A single turn carries every row of the set below to another of its rows. Some are shown first; where does it send the rows asked next?
Gire: [ -5  -5 -14  -8  17   3  -1   7  -8  16   4  11  -1  -8  10   9]
kuf: [-17 -17   4  -8  13   2   3  10  -7  -4  -7   3 -12  -1  -5  -6]
libot: [ -8  -5   4 -10  16   4   3   8  -3  -5  -9 -10 -15   2  -8   3]
Lamef: [ -3   0 -13  -6  20   5   3   8 -11  12   1   9   1  -2  10  12]
levu: [-11  -8   4  -8  16   5   6   9  -7  -7 -11  -5 -12   4  -7   1]
soruv: [ -1  -1 -14  -8  18   4  -1   6  -6  17   4   5  -2  -7   9  13]
kipe: [-15 -18   4  -9  12   0  -1   9  -3  -1  -4   1 -16  -6  -5  -6]
Rul: [ -5 -10  -1  15  13   4  15  -9   5   4  16   6   5 -12  -2  -2]
rora: [ 10  -2  11   2   9  15  10  10  -2  -7   0  -2   7 -13   3  10]
ril: [-23 -12 -13  11   0   5   2  -1   5   2  -3  12   0  -4   4  -9]
neda: [ -6   8 -15   8   4  11   4  -4  11   0  -6 -14  -5   2  -1   7]
resi: [  9  -7  10  -1   5  12   3   9   4  -1   6  -2   3 -23   3   8]
Lan: [-12  -6 -15   6  -2   6  -4  -4  17   9   2  -5  -9 -12   0  -1]
Gov: [  1 -13  11   3   6  11   8  12  -4  -6   3  12   9 -17   5   2]
Rar: [ -7   2 -15   6   1   9  -1  -5  16   6  -1 -12  -8  -7  -1   5]
mot: [ -3  -4 -14  -8  17   4  -1   7  -6  17   4   8  -2  -8  10  11]
Bif: [ -9   8 -14  11   7  11   9  -2   4  -5 -11  -7   0   9   0   6]
bom: [  5 -12  10   1   4  11   2  10   3  -1   7   4   4 -24   4   4]
Gen: [-13 -15   3 -11  11   1  -3   8   1   2  -2  -4 -18  -9  -6  -3]
ner: [-13  -8  -8   5  -6  10 -10   1  14   7  -2  -3  -9 -13  -4   3]
rine: [-4 -6  0 17 17  6 19 -9  1 -1 11  7  7 -5 -2 -1]
Pobek: [ -9 -11   3 -12  13   2  -2   7   2   2  -3 -10 -19  -7  -7   1]
fedaf: [-21  -7 -13  13   3   7   8   0   0  -4  -8  11   3   4   3  -7]
Biz: [ -7  -1  -8   4  -4  13  -8  -1  15   4  -5 -11  -9  -9  -6  10]
puro: [ -4  -3 -13  -6  19   4   3   8 -12  13   2  12   2  -2  11   9]
nafa: [ -6   6  -8   5   0  15  -2   0   9  -1 -10 -12  -5   1  -6  13]
Zonun: [-15   1 -13  12   6  11  10  -1   0  -6 -11   3   4  10   2   0]
Laf: [-19 -15  -7   6  -7  10  -8   2   9   5  -3   7  -5 -12  -2  -3]
sizok: [-22 -15  -6   9  -4   9  -4   3   3  -1  -7  14  -1  -4   0  -5]
Mesu: [ -6  -5 -13  -7  18   4   1   8 -11  15   3  12   0  -5  11   9]
Ponu: [  0  -2   0  15  17   7  18 -10   4   1  12  -1   6  -5  -3   4]
mizu: [ -2  -9  -1  15  13   4  14 -10   7   6  17   3   3 -14  -2   0]
Vin: [ -9   5  -6   8   2  16   3   1   1  -7 -14  -6  -1   8  -5  10]
Zaba: [  0   1 -14  -7  20   6   3   7 -10  13   1   6   0  -2   9  13]
nuz: [ 10  -3  10   0   7  14   6   8   2  -4   3  -4   4 -18   2  10]
vapu: [  1 -14  11   2   4  10   5  11  -1  -2   6   9   7 -21   5   1]
Veve: [-21  -9  -6  11   0  12   2   4  -2  -6 -12  12   3   5   0  -2]
roz: [-15  -1  -6  11   3  15   4   3  -2  -8 -15   4   3   9  -2   5]
sul: [ -7  -7   3 -11  14   4   0   7   0  -2  -6 -12 -17  -3  -8   3]
feses: [  6  -3  12   3  10  15  11  11  -6  -9  -1   4  10 -11   4   8]
turu: [  1  -2  -1  14  16   7  16 -10   7   3  14  -3   3  -9  -4   5]
pako: [-2 -3  0 17 17  6 19 -9  1 -1 11  3  7 -4 -3  2]
Pofi: [-15 -12   4  -7  15   3   5  10  -8  -7 -10   0 -11   3  -5  -3]
Peg: [-6 -9  0 17 15  4 17 -9  2  2 14  8  6 -8 -1 -3]
Gabup: [  0  -6  -1  14  14   5  14 -11   8   6  16  -1   2 -12  -3   3]
kef: [  2  -8  12   3   9  13  10  12  -6  -9   0  10  11 -13   5   4]
vovo: [-19 -12 -15   9  -3   5  -2  -2  13   7   1   5  -5 -11   2  -7]
badu: [  0   1 -14  -8  18   5   1   7  -7  14   3   4  -1  -5   9  14]

Pofi -> levu
ril -> fedaf
And these:
Mesu -> puro
Ponu -> turu
Vin -> nafa
resi -> bom

A single turn carries every row of the set below to another of its rows. Some are shown first; where does it send the rows asked next?
kivab: [  5  -4  -2  -5  -6  -1  -3  15 -14  -7   0  -4 -10 -10]
sebe: [-9 11  6 -3  0 -4  5  9  0  1 -2 -9  4 19]
vuz: [  2  -3   0 -10 -12  -2  -1  11  -6  -9   5  -3 -10 -10]
nogo: [ -3   9 -11   9  10   3  -4  -9  10  -1  -6   4   9   7]
tosur: [  9 -11 -10   7   0  -3  -3  -9  -3  -6   2  -5   3 -17]
kat: [ -3  -9   5   6  11   4  -6   5   2 -12  -6  -1   6 -19]
Nar: [-11  14   6  -4   4   2   7   3   3   1  -1  -6  -3  17]
kigep: [-15   6   8  -3  -2  -7   8   2   5   1   1 -10  -3  14]
sozoz: [  4  14   3  -5  18  -6   1   1  -5  -4   5 -15  -2   2]
Gib: [  4   2  -5  -5  -7   2  -5  12  -8 -13   0  -3 -14  -8]
livap: [  3   5  -5  -5 -12  -1  -2   9 -12 -10  -2  -6 -12  -5]
Lemis: [ -3  16 -15  -3  10   5  -6   8  -6  -2   4  -9  -2  -4]
Rikik: [ -4 -17   3  10  -8   0   7   0   1   1   5   2  12  -4]
nuzo: [ -6 -19  -3   2 -11   4  -2   1   5   9  -9   0   5   1]
zozut: [-13  -2  -5   0   2  13   9   0  -3   1  -9   1  13 -12]
voz: [-12   3  -9  -1  -1  13  15  -2  -5  -4  -6  -2  13  -5]
vep: [ -8   8  -9   7   9   3   2  -8  11   0 -12   5   4   7]
tipe: [  5 -12 -13   5  -1  -6  -6  -1   1  -8  -2   0   0 -18]
vigu: [  3  -6   7   0  15  -2 -14   9   0   1  -3   2 -12   4]
nevo: [  9  -3   0  -6  13  -4  -9  14 -13   5   1   3  -4   2]
Mip: [ -1 -10   1   1   8 -19  -4   0   4 -13  -7  -6  -6   7]
nupa: [ -8   7  -1   6  13   5   1  -9   9   6 -10   2  11   7]
tedem: [ -1   2  -7   0 -11  -3  -6  -7  -1   7 -10  12  -2   2]
zur: [  6 -12 -11   2   4  -9  -1  -3   6  -6   6  -6   2 -16]
Gibo: [ -2 -20  -1   6 -12   0   2   2  -1   7  -2  -3  11  -1]
kotir: [  5  -5 -13  -1 -11 -14  -5  -2   3  -5  -2  -3   5 -12]
navob: [ -4   6  -3  -2  10   8   7  -6  13  -4 -11   5   3   8]
pano: [  1   9  10  -3  19  -8   2   0  -8  -1   4 -15   6   0]
nev: [-12   1  -3  -3   1   9  16   3  -1   0 -11   0   8 -14]
rarop: [-13  -1  -3   3  -2   7  14  -3   1   2  -4  -3  16 -10]
kamil: [-12   3   0   3  -1  12   2  -5  -3  10 -12  -3  12 -10]
goved: [  6 -12 -12   3  -3 -12  -5  -7   2  -8   3  -6  -1 -14]
tum: [ -9  13  -3   1   5  -1   3  -3   0   2  10 -11  -5  15]
Viru: [  2   2  10  -5  15  -9   2   4  -4  -3  -2 -22   1   3]
zag: [-1 12  6 -4 21 -8  3  5 -8 -4  6 -8  0 -7]
sutoz: [-11  13   3  -2  -1  -4   8   2   6   0   4 -11   1  16]
pamu: [ -6 -15  -7   7 -16  -2   0   0   3   2  -4   2   9  -1]
kifup: [ 11   0   6   4   7  -8 -17   8  -2   0  -5  -1 -10   4]
kinef: [ -5   1  -2  -3   9  -1 -11 -15  -4   9   0  -9  13   2]
Nitu: [  4   1  -2   0 -10  -8   3  14 -13  11   7  -4   4  -4]
peri: [ -1  -6   9  -2   7   5  14   9  -2   2 -11  -1  -7  11]
Rup: [ -4 -17  -1   8 -12   0  -6   1  -6   7  -4  -1  10   4]
maluz: [  8  -1   8  -2  13  -3 -11  11  -7   5  -5   1 -10   3]
nur: [ -2  -3  -4   5  -2  -1  -6  13  -6 -14  -5  -3 -15 -11]
zopub: [  9  -6   6  -3  11 -10 -12   9  -6   1   0  -6 -10   6]
vom: [-10   4  -8   8  16  -2   2  -9  12   5  -7  -2   5   7]
dabi: [  7  13   5  -4  16  -4   4   2 -10   1   3 -13   8  -4]
lomap: [ -5   1   1   4  -4   7  16   1  12  -9   7 -11   2  -5]

Lemis -> lomap
Nar -> pamu
kifup -> vom
And these:
pano -> zozut
kotir -> Viru
Rup -> vigu

